In the rows, zero is written as 128.
Turns, then the turns between two rows, first turn first; the first pair answered:
turn sini:
[109 111 132 150 127 125 143 137 139 142 107 165 130 122 105 136 136 156
 150  93 131 156]  ->  [154 127 128 119 140 122 158 126 160 134 128 125 122 139 117 130 102 131
  75 117 116 115]
[102  95 116 159 136 107  96 109 115  91  99 170 128 126 125 201 147 133
 198 159 117 153]  ->  [154  60 135 142 119 103 133 132 139  91 117 141 141 177 109 182  59  78
 112 110 122 143]
[164 151  85 115 171 111 112 113 122 125 117 138 130 157 129 126 103 152
 139 164 122  77]  ->  [130 125  99 143 147 111 105 134 108 133 104 174 142 154 111 125 117 166
 192 116 140 116]
turn Det:
[124 142 114 101 136 144 119 122 157 123 130 118 143 110 140 117 130 123
 121 112 123 128]  ->  [109 126 114 124 117 145 129 119 148 131 124 145 142 104 121 135 143 147
 141 115 119 137]
[170 173 171 111 150 141 108 135 114 140 169  82 107 129 168  68 155  98
 117 150 153  94]  ->  [147 142 113 136 124 129 136  92 124 110 143 141  99 104 121 202 180 149
 154 205 103 100]
[148 124 133 129 154 108 120 151 134 143 166 114 147 121 163  83 123 124
 125 124 154 154]  ->  [143 107  87 124 149  96 131 114 153 116 149 131 138 100 143 166 128 133
 131 162 120 148]
[152 106 145 158 139  83 108 133  94 122 131 120 139 157 133 150 113 111
 139 163 133 123]  ->  [153 107 147 158 142  85 109 138  94 123 134 118 140 156 137 142 116 111
 140 160 136 125]
turn fuzus:
[ 88 102 168 163 131 160 182 114  91 168 182 170 118 141 159 119 134 177
 116 131  90 140]  ->  [123 108 147 155 154 132 165 100  85 141 184 151 110 148 170 156 127 151
  97 190  71 109]
[114 110 122 158  93 120 110 148 113 139 123 125 153 143  78 122 140 140
 171 114 142 139]  ->  [143 119  87 131 114 106 107 123 130 113 120 107 142 142  80 174 127 113
 138 159 117 113]
[161 142 134  94 138 132 136 135 122 125 144 104 122 151 150  99 106 108
  66 139 116 108]  ->  [134 141 144  94 120 152 153 144 136 139 143 124 132 145 136  78 114 126
  77  94 127 128]
Pairs:
(two turns a pair)
[129 104 114 137  97 135 196 100 164 128 138 153 107 123  95 197 117 154
  94 135  95  99]  ->  [106 101 158 201  95 114 156 135  93 156 143 167 111 138 104 141 160 177
 168 142 137 118]  sini, fuzus
[152 115 140 171 110 105 145 124 104 141 137 155 116 170 109 161 141 154
 129 179 135 110]  ->  [147 140 163 127 116 147 158 142 138 162 148 129 126 165 133  79 119 136
  86 100 157 123]  fuzus, Det
[139 124 110 144 108 111 143 101 132 118 114 148 116 129 113 193 133 152
 129 171 108 114]  ->  [135  96 137 169  88 101 142 127 113 129 115 161 129 151  97 173 119 148
 148 134 130 139]  sini, fuzus
[106 164  88 158 122 142  86 121 125 128 130 116 103 127 134 160 125 129
 147 181 131 149]  ->  [ 96 159 100 171 115 146  80 132 113 138 135 118 106 130 133 141 130 138
 160 166 140 160]  fuzus, fuzus
[ 87 161 100  79 148 144  98 108 129 131  98 126 100  84 174 109 152 134
 171 111 117 136]  ->  [ 99 155 105 109 151 114  80 109  93 133 103 125  96 102 173 119 159 135
 186 153 117 128]  Det, fuzus
[140 128 125 128 131  93  93 147 109 127  87 132 141 121 159 131 177 126
 176 148 120 155]  ->  [136 141  97  79 134 119 118 128 162 113  80 126 134 101 162 145 160 119
 138 121 109 152]  Det, fuzus
[124 147  96 129 142 157 121 118 118 130 133 119 163  95 156 138 115 113
 140 157 109 135]  ->  [125 141 100 141 136 151 122 120 105 136 136 129 162 101 154 147 119 123
 145 167 108 133]  Det, fuzus
[124 118  84 118 114 115 172 106 146  97 128 165 123  90 113 187 125 158
 170 138 116 144]  ->  [145  90 146 168 102  89 151 158  88 125 149 154 139 146 111 121 100 139
 175 114 160 153]  sini, fuzus
[121 152 116 111 159 128  87  84 136 113 132 107 137  74 163  85 165 129
 160 157 119 121]  ->  [113 103 138 113 118 142 119 120 159 128 127 133 164  99 125  67 111 116
 143  57 144 164]  fuzus, sini
[ 93 112 160 184  77 128 149 153 105 149 126 172 140 114 105 124 149 170
 179 100 152 159]  ->  [114 174 128 151 121 134 133 105 106 135 140 134 113  85 144 135 190 186
 152 201 116 104]  sini, sini
[ 84  94  99 138  94 119 123 134 121 124 132 166 147 134 126 195 108 130
 192 129 108 146]  ->  [135 131 103  80 137 121  99 141 142 115 147  97 142 142 169 140  72  61
 122 129 120 113]  Det, fuzus
[120 132 152 140 182 113  97 126 114  96 106 125 122 122 121 108 120 103
 109 150 136 132]  ->  [127 121 155 144 173 110 100 134 115  99 107 130 130 129 113 105 107  97
 104 137 141 139]  sini, sini
[139  57 138 119 117 103 112 144  97 110 148 135  84 103 111 198 119  99
 129 124 133 129]  ->  [134  74 163  92 119 134 118 164 114 126 159 119  95  99 127 128 106  85
 111  64 157 138]  fuzus, Det
[133 131 149 154 115 145 144 146  87 164 132 131 133 172 123  70 147 174
 112 141 119 135]  ->  [154 144 108 110 133 146 158 112 128 140 132 113 120 157 129 117 132 156
  66 174  85 105]  sini, fuzus
[142 106 157 150 146 128 135 164 157  82 125 122 118 132 149 123  87  79
 164  51 152 148]  ->  [110 137 139 159 163 132 113 144 144  80 113 136 105  96 161 138 150 114
 220  95 144 148]  sini, sini
[180 121  90 124 169 112 108 119 117 124 117  84 117 135 146 157 119  96
  99 207 131  81]  ->  [137  93  72 143 118 143 165 100 143 134 104 146 120 123  96 203 129 161
 117 177 104 106]  Det, fuzus
[119 155  97  85 132 154 118 124 166 115 128 119 114  84 151 135 144 127
 149 110 119 146]  ->  [138 152 101  76 127 153 131 130 175 114 138 105 116 102 152 129 119 110
 118  99 119 137]  sini, sini
[136 131 136 125 135 121  77 141 128 126 124 119 128 134 136 106 129  88
 146 114 164 133]  ->  [139 106 115 126 118 110  96 128 144 111 115 135 129 138 111 164 109  87
 134 117 142 134]  Det, sini
[166 101 169 130  72 104 169 130 161 130 109 135 124 136 113 153  58 113
  85  75 130 111]  ->  [170 167 159 144 127  87 116 100 114 129 121 107  94 110 158 147 136 143
 116 203 114  61]  fuzus, sini
[112 118 100 151 110  92 104 148 106 122 106 133 148 111 148 135 124 121
 155 112 120 153]  ->  [112 120 113 150 105  99 106 160 106 134 112 129 151 118 151 112 122 120
 148  96 129 154]  fuzus, Det
